Families of rows that turns and mirrors carry onto each other, the same ones carrying the whole set onto itself: the rest of each named row's family, in list order:
4 families of 4 rows:
Y: [-7 -8 26  8  8 10 13 23 -1]
E: [ -2   5  15  -5   5  -7  19 -25 -19]
V: [ -6 -19  25  -8  -2  15   9  17   8]
D: [-1 -4 33 13 -1 18  8 20 -9]
U: [  2   2  12   1  -5   4  18 -28 -25]
K: [  2 -14  17  -5 -16  12  -7  18  10]
R: [ -4 -12  14  -1   7  15  -3  21   9]
M: [ 11  -3 -10 -11  -2 -11   7 -19  -7]
N: [ -3   6  12  -4  10   2  13 -29 -16]
B: [  2 -10  33   8  -2  19  16  19  -5]
P: [ 11 -12   9   6 -12  16  -5  24   4]
A: [ 21   5  -7  -2   1 -10   4 -15 -15]
W: [ 11 -14  13   4 -19   8  -1  25   0]
G: [ 16   7   8   5  -5 -11  18 -18 -25]
Q: [  7   3  -8  -7  -4 -11  -2 -21 -10]
S: [ 12   9   1   7 -13  -2   3 -23 -23]

Which other rows belong to the same family as Q? E, B, P
Which other rows belong to the same family as R? V, G, S
Which other rows belong to the same family as N? D, M, W

Families of rows that turns and mirrors carry onto each other, the same ones carrying the whole set onto itself: the rest of each named row's family, in list order:
4 families of 8 rows:
mepi: [-30  -7  -8  25 -17   1 -14 -37  27  13 -13 -11   5 -22  -6   0   4  -7
 -13 -15]
gop: [ 12 -15  -1  25  -1  13 -36 -14  30   4 -16  -5  17  -5 -21  17   0  -5
   6  12]
lapip: [-13 -20   1   2  12  10  -3 -13  31   7  12   9  10 -14  -8  12  28 -27
 -12   6]
deseb: [-13  -1  -1  32 -16   9 -38 -18  -8  -3  -2 -14  -7 -11   5  17   0  -7
  24 -14]
neni: [  2 -24   6   6   0   0  -9  -4  32  16  15  10   6  -9  -8  14  21 -20
 -13   8]
silu: [  2 -12   1 -13   6   4  11 -14  30  14  -4  -3  20 -20 -11   4  11 -29
 -12   9]
gilap: [ -5 -25  -5   6  10   2  -8  -7  23  15  18   8   4 -15  -4  15  29 -31
 -10  -1]
vik: [-35 -11 -10  21 -11  -2 -15 -30  28  12 -11  -7   7 -30   6   0  -3 -13
 -13  -5]
Rif: [ 19  -9   6  -4   2  17 -21  -1   1  -7  -1  -3   2 -12 -21  28   4 -26
  27   1]
fen: [-18  -2   5  -8 -19   9   5 -17 -12   8   3  -7 -10 -25  11   9   3 -38
   2 -10]
kis: [-13  11  -7  13  -9  14 -18 -28 -10  -4 -21 -27   7 -21   2   7 -11 -16
  25 -14]
Pag: [-21  -7 -17  -8   9  11 -19 -17  12  14 -16  -8  -9  -6 -23   8  -4 -29
  16  16]
zuk: [-26  -5  -9  -6   7  18 -16 -25  27  19 -15 -11  -5 -11 -26   7   2 -32
  10   7]
Kub: [-23   2   1  -7  -9   0   9 -17  -8   7  10 -12  -4 -25  15   4  10 -31
   6 -17]
mape: [-20  -6   6 -13 -12  14   2 -13  -1  -2  13  -2  -6 -20  18   6  10 -38
   9  -3]
futoz: [ 14   3   9  -1  -1   8 -13  -3  22   2   8  -1  -1 -14  12  28  -6 -36
  29  -2]
biv: [-30  -3  -7  23 -12  -4  -6 -31  21  18  -5 -13  12 -18  15  -7   7 -10
 -15  -6]
pata: [ 24  -2  10  -2   1  16 -12  -1  -6  -1   5 -10   6   0 -12  22  14 -23
  25  -1]
Bov: [ -5  12   5  13 -20  11 -19 -25  -2  -4 -24 -25   9 -16  -2   6 -17  -4
  22  -4]
bip: [ 13  -4  13  32 -18   3  -1  -9  12   1  18 -10  19 -13  12  11  11  -3
  -6  -9]
Nozer: [  7 -11  -5  27   9   5 -33 -15  33   3  -9  -9  23  -6 -17  12   8   3
  10   6]
Bekol: [-29   7  -1 -13 -21  -7  -8  -7   4  10   0  -1  10 -17  14  -1  17 -16
  16 -11]
mava: [ 19  -5   7  -6   7  13 -13   5  -5  -2   7  -5   9  -9   0  21   7 -28
  25   9]
mebe: [-16   0  -6 -10   1  22 -37 -37   6  14 -12 -13  18  -7  -7  15   3 -38
  11   1]
Mor: [  5 -13   5  29 -11  -9   9   6  16  -3   7  -3  -5 -24   1   6   8   3
   1  -6]
gez: [-25 -16 -10  19  -9   5 -15 -29   0   9 -14 -16  14 -17 -18  -6  17   1
 -17  -3]
pinom: [-23  -9 -13 -13   8  11 -26 -23   9  10 -24  -7  -6 -17 -18  11   0 -32
  18   4]
Guv: [ 10  -6  17  27 -19   3  -8 -15  10  -3  10  -9  22 -25  17  14  15  -6
  -4 -21]
Gal: [ 10  -7  -7  32   2  -1 -30 -18  23  13 -19 -15  19 -11 -23  16   1   3
   3  -2]
loke: [  3   7  -1  17 -22   4 -25 -18  -9   5 -18 -26   3 -16   2   9 -17  -9
  24 -11]
gov: [ 15  -7   9  25 -17  -5 -11  -7  -5  -7  10  -5  18 -19  19  15   8  -3
   2 -12]
liv: [ 18 -20   0  32  12  20 -19 -25  18   1  -6 -15   3 -13 -20  23  -7 -19
  -4   6]

Which other rows belong to the same family as Bekol? deseb, silu, futoz, mebe, Mor, gez, liv
Which other rows belong to the same family as pinom? mepi, gop, lapip, Kub, bip, mava, loke
Which other rows belong to the same family as Guv? gilap, vik, fen, Pag, pata, Bov, Nozer

